Rows are one point carried round by a steady rotation, each followed by how many steps it has turned.
The counts run from 0 to 448.
[90,122,84,91,113,112,101,117,119,99,106,91,96,89,115,88,104,97,92,101,92,106,75,105,112,83,104,95,75,90,106,102,89,99,86,91,85,120,116,96,121,89,89,85,85,108,117,97,112,91,77,106,99,118,92,87,90,107,83,98,103,110,81,115,93,90,141,66,123,71,105] | 431
[79,92,113,110,105,110,105,107,126,125,105,117,112,92,87,76,84,126,91,125,115,99,109,92,136,99,94,85,118,77,118,88,95,103,97,105,84,85,80,102,96,113,71,100,124,104,121,129,97,109,82,99,113,115,106,96,110,90,132,104,82,92,103,104,99,80,105,97,94,86,97] | 408
[110,116,119,94,93,124,101,93,125,77,101,86,75,78,91,104,101,78,112,94,84,107,82,101,88,86,103,99,57,94,105,100,86,113,101,102,72,127,111,93,118,105,93,94,94,91,101,96,93,102,91,86,90,130,111,99,88,91,112,107,110,118,85,91,108,117,110,107,79,78,99] | 278
[88,121,105,74,124,101,115,95,105,137,112,120,110,100,78,98,107,92,104,73,85,105,89,118,105,103,96,75,93,98,115,128,92,107,94,93,103,105,100,105,83,80,115,102,111,71,115,98,121,80,106,97,90,102,91,117,100,109,108,81,105,101,97,92,98,73,90,90,117,86,136] | 21
[86,102,118,91,90,103,125,78,121,113,84,84,113,84,87,76,92,115,95,98,84,111,108,117,102,86,88,72,94,68,92,90,87,120,76,97,96,107,99,100,97,126,113,91,92,103,92,120,98,121,103,73,88,110,93,116,92,96,123,93,88,115,86,94,101,82,89,104,98,71,93] | 264
[101,95,112,118,87,96,83,84,112,118,95,114,56,94,102,87,98,100,89,91,109,110,82,80,104,85,126,88,80,119,110,112,85,101,109,91,102,109,102,80,111,91,89,65,102,94,114,106,106,92,101,102,100,105,121,108,75,84,134,96,91,131,91,92,107,92,113,106,120,89,115] | 188
[73,108,112,114,102,104,96,114,121,98,108,90,108,93,99,72,82,92,93,98,80,82,89,104,97,80,110,84,85,83,103,89,99,121,83,95,75,101,96,86,128,112,82,79,97,121,101,106,98,105,92,80,113,109,78,104,117,119,85,98,115,100,93,126,89,102,134,75,131,81,102] | 92
[91,117,121,81,98,104,120,96,123,118,96,107,85,86,80,110,103,108,112,84,102,126,106,114,108,97,78,88,95,80,116,94,87,104,112,100,83,94,102,106,84,115,116,115,114,72,97,108,94,86,106,75,94,128,110,97,89,83,134,109,102,103,90,91,118,83,78,115,80,76,112] | 343
[92,104,115,89,89,111,101,100,98,123,132,98,92,100,59,90,92,100,114,86,97,106,95,112,74,102,105,69,101,93,87,118,86,123,116,79,80,109,113,100,81,97,108,116,90,78,80,93,83,114,116,90,94,106,106,102,100,75,111,82,104,120,79,90,114,108,101,114,104,92,101] | 46
[82,73,121,120,82,109,90,111,123,101,110,90,81,85,83,72,86,97,103,118,84,85,93,78,93,85,104,98,79,109,112,90,89,105,88,120,87,98,96,76,108,99,72,81,97,109,111,105,77,107,90,95,108,110,100,92,97,86,139,104,109,115,94,122,94,113,107,104,96,91,91] | 121
[76,93,94,111,100,100,99,111,118,103,98,93,98,93,97,87,73,97,75,109,83,84,99,100,99,80,113,71,98,90,83,98,106,122,99,89,68,97,101,87,117,101,80,90,80,111,95,118,102,125,99,82,105,102,92,87,116,99,88,99,90,96,94,121,87,88,132,91,132,89,87] | 444
[84,87,98,103,112,107,84,118,90,118,131,100,109,109,80,62,90,90,97,101,90,64,89,94,100,92,122,72,106,115,104,116,106,120,107,85,97,111,85,94,116,80,76,93,101,100,126,106,99,110,81,104,97,95,95,113,109,115,104,97,110,92,92,111,87,110,121,96,133,101,101] | 244
[99,106,102,101,119,111,100,119,126,125,110,127,103,105,98,62,85,102,106,108,80,91,75,81,112,86,99,103,88,88,103,103,80,112,116,86,109,112,97,82,94,92,75,112,113,86,131,90,108,92,56,89,102,116,97,104,119,94,111,90,116,91,77,101,77,91,109,89,104,95,101] | 135
[84,89,101,115,99,81,89,112,120,123,101,114,100,96,84,69,91,106,79,104,97,74,101,87,112,84,113,68,112,96,119,95,74,117,134,67,103,106,89,87,104,98,105,101,104,100,98,122,103,113,102,71,86,91,114,103,99,95,118,107,90,96,85,128,90,86,112,110,129,90,89] | 184
[102,69,114,101,93,102,116,78,109,118,119,99,94,94,75,94,91,102,83,129,75,106,82,92,88,84,105,106,79,80,97,106,98,117,77,103,89,82,106,91,80,95,84,104,84,94,81,88,85,88,120,97,99,91,85,96,119,108,116,89,105,126,97,80,92,98,97,90,87,99,97] | 150
[80,124,123,78,97,100,120,104,108,108,116,96,100,72,75,99,109,99,119,76,104,115,109,124,117,108,85,71,101,75,115,112,96,103,99,85,79,102,111,108,96,105,128,111,106,90,102,127,95,109,107,93,94,120,99,84,85,97,118,109,103,104,97,101,122,89,94,104,89,59,103] | 52
[90,100,107,84,112,87,108,82,113,107,99,81,100,94,70,110,90,88,91,93,72,90,103,115,76,81,96,66,90,93,97,96,100,130,99,79,83,109,116,100,94,105,116,112,74,91,74,111,94,101,132,65,88,89,88,80,105,109,101,101,99,114,85,101,95,93,100,103,124,80,90] | 155
[77,84,113,124,92,116,89,117,117,113,105,92,85,92,90,73,76,92,97,99,93,79,89,76,98,84,105,87,101,107,103,90,91,109,101,115,86,101,91,77,112,100,64,81,108,111,121,107,85,103,88,85,105,121,97,105,106,86,136,101,103,109,87,117,87,111,107,99,118,96,100] | 122
[100,95,114,112,96,105,92,88,114,109,91,99,87,77,92,101,113,84,86,94,98,91,83,84,107,82,124,106,67,100,146,94,85,97,92,101,90,122,96,100,119,93,104,75,110,93,103,109,107,81,112,91,76,110,109,118,80,125,133,111,104,122,106,89,100,97,108,105,97,88,124] | 357
[85,110,100,103,105,111,91,131,104,125,132,116,91,102,86,104,80,94,103,92,81,99,95,93,100,93,98,75,95,100,91,118,103,107,119,101,74,98,106,90,102,74,73,114,110,76,112,88,100,86,90,93,115,116,93,78,125,83,92,97,119,87,100,104,105,99,122,90,118,110,121] | 165
[96,113,105,68,125,130,118,93,100,116,108,104,103,90,76,114,96,90,110,93,84,113,94,111,113,101,78,72,94,89,97,117,101,115,108,104,80,118,100,114,99,92,97,117,109,69,121,101,109,82,96,90,84,113,97,101,99,98,119,98,99,93,96,65,105,88,92,112,89,78,115] | 282
[99,115,109,71,120,99,110,82,118,102,111,110,111,78,67,125,116,116,100,108,102,113,109,125,112,99,108,74,90,77,116,108,102,112,101,75,76,106,111,120,90,117,109,125,94,79,99,111,95,97,110,99,96,90,122,82,88,95,97,111,88,112,114,85,121,86,110,105,87,67,94] | 222
[90,83,115,94,88,109,115,78,119,122,88,87,92,79,76,102,99,98,90,114,89,105,105,96,92,86,102,89,84,100,126,92,87,104,102,106,75,103,98,102,94,108,101,93,102,92,90,113,94,97,129,70,73,114,113,112,84,100,145,107,87,128,93,86,102,91,82,115,95,87,105] | 4
[115,90,125,91,119,110,98,68,104,112,122,119,103,85,65,88,106,106,94,118,108,97,87,94,101,94,126,101,79,96,132,112,86,123,94,95,102,108,90,106,87,104,90,111,108,86,111,100,92,91,93,114,89,86,118,111,92,104,126,99,98,125,101,66,97,104,100,112,84,83,101] | 71
[88,91,90,103,89,104,121,86,89,136,106,103,114,103,75,79,89,101,76,96,85,107,94,110,94,94,108,63,105,86,92,113,94,125,98,78,88,102,100,95,103,94,121,91,95,93,81,114,124,112,116,82,80,98,102,123,102,117,110,90,87,109,90,90,92,92,110,91,124,103,125] | 33
[116,94,106,111,122,108,77,92,102,114,132,121,87,99,85,88,94,106,97,126,111,91,78,81,102,89,137,100,87,111,118,106,93,106,87,89,99,108,95,99,106,80,55,106,107,97,126,96,95,87,85,120,114,97,107,84,104,90,113,86,105,118,88,81,97,105,133,92,114,96,103] | 73
[104,100,90,70,114,127,115,102,108,127,118,110,109,93,73,69,101,96,106,109,80,103,66,96,93,87,93,98,80,91,103,117,73,117,102,84,104,115,107,95,79,85,98,112,90,87,102,83,106,92,88,95,77,104,98,110,103,98,118,87,120,115,65,83,78,103,89,95,90,91,103] | 137
[108,114,116,97,102,77,86,103,114,114,126,124,72,93,90,95,97,105,99,97,108,107,91,90,114,100,121,109,92,99,122,112,95,93,87,86,107,83,126,80,94,79,87,89,94,89,124,111,90,86,88,131,122,91,94,63,102,89,104,107,112,117,95,110,114,92,121,82,119,71,98] | 194
[88,104,113,101,92,103,99,102,103,132,123,112,96,101,65,86,78,113,110,89,98,102,97,106,86,93,106,60,112,83,79,112,88,129,125,77,83,104,92,87,86,105,99,125,102,79,87,100,93,115,96,81,103,109,113,103,120,68,108,80,102,107,77,99,113,106,102,113,110,103,106] | 45
[99,83,99,122,98,102,95,93,109,118,112,89,84,106,97,93,73,90,72,118,81,103,83,83,83,78,114,91,92,93,94,101,101,115,89,105,80,87,113,79,107,91,68,81,81,107,81,104,95,82,115,96,112,102,76,86,115,92,107,89,107,118,91,103,96,99,135,83,131,105,105] | 152
[103,98,97,99,106,116,108,81,104,125,117,97,106,103,68,80,87,102,92,108,90,96,84,114,85,94,117,63,105,85,99,98,84,131,119,77,74,119,89,104,107,105,97,127,98,88,71,103,119,102,96,67,71,107,101,116,113,100,101,89,91,106,90,77,95,109,119,105,107,111,112] | 215
[97,110,120,100,101,88,93,84,130,87,83,89,68,77,91,124,101,88,87,89,80,109,94,98,94,73,118,88,63,96,105,95,104,117,92,92,72,109,118,90,116,103,98,84,85,86,84,103,91,88,115,87,108,107,96,83,91,100,104,110,105,119,103,110,120,96,118,103,109,77,95] | 157
[98,100,116,117,113,105,93,84,116,105,90,124,97,96,97,79,100,107,88,109,114,94,95,91,126,88,121,79,98,95,130,91,93,114,109,92,88,115,81,91,125,103,77,89,121,97,130,128,122,90,73,96,94,106,114,111,99,106,130,111,83,91,111,91,95,83,124,107,106,86,98] | 68
[102,103,102,75,104,82,103,99,127,121,108,105,106,76,79,86,119,109,97,106,87,96,82,102,95,86,130,99,66,88,124,106,66,107,104,70,98,110,106,101,86,113,120,100,82,98,87,86,104,116,100,86,85,90,125,106,82,101,99,86,105,136,92,111,97,89,110,91,100,81,103] | 368
[93,114,120,109,100,113,93,93,90,103,115,103,87,105,97,104,88,81,95,70,95,98,104,113,119,100,114,62,107,93,96,121,119,122,91,95,78,111,107,89,132,89,87,86,110,95,114,131,111,96,94,112,104,113,81,104,110,112,100,106,105,86,101,99,123,105,143,103,132,91,104] | 389
[99,80,90,114,72,118,109,116,92,111,124,92,92,98,95,80,85,82,79,111,74,111,71,83,96,89,109,100,74,86,93,123,91,103,82,102,86,92,118,77,106,73,99,77,92,100,86,96,106,99,109,119,89,110,81,98,106,107,111,92,120,121,82,102,90,117,123,80,94,103,115] | 321
[100,101,126,100,97,113,88,102,115,104,119,115,80,82,81,118,99,83,107,93,74,121,80,95,93,86,114,104,69,92,102,117,110,107,100,112,72,96,109,84,99,90,86,103,101,69,111,85,83,78,105,105,114,114,101,87,110,89,105,94,127,113,120,88,113,105,115,107,80,97,121] | 163
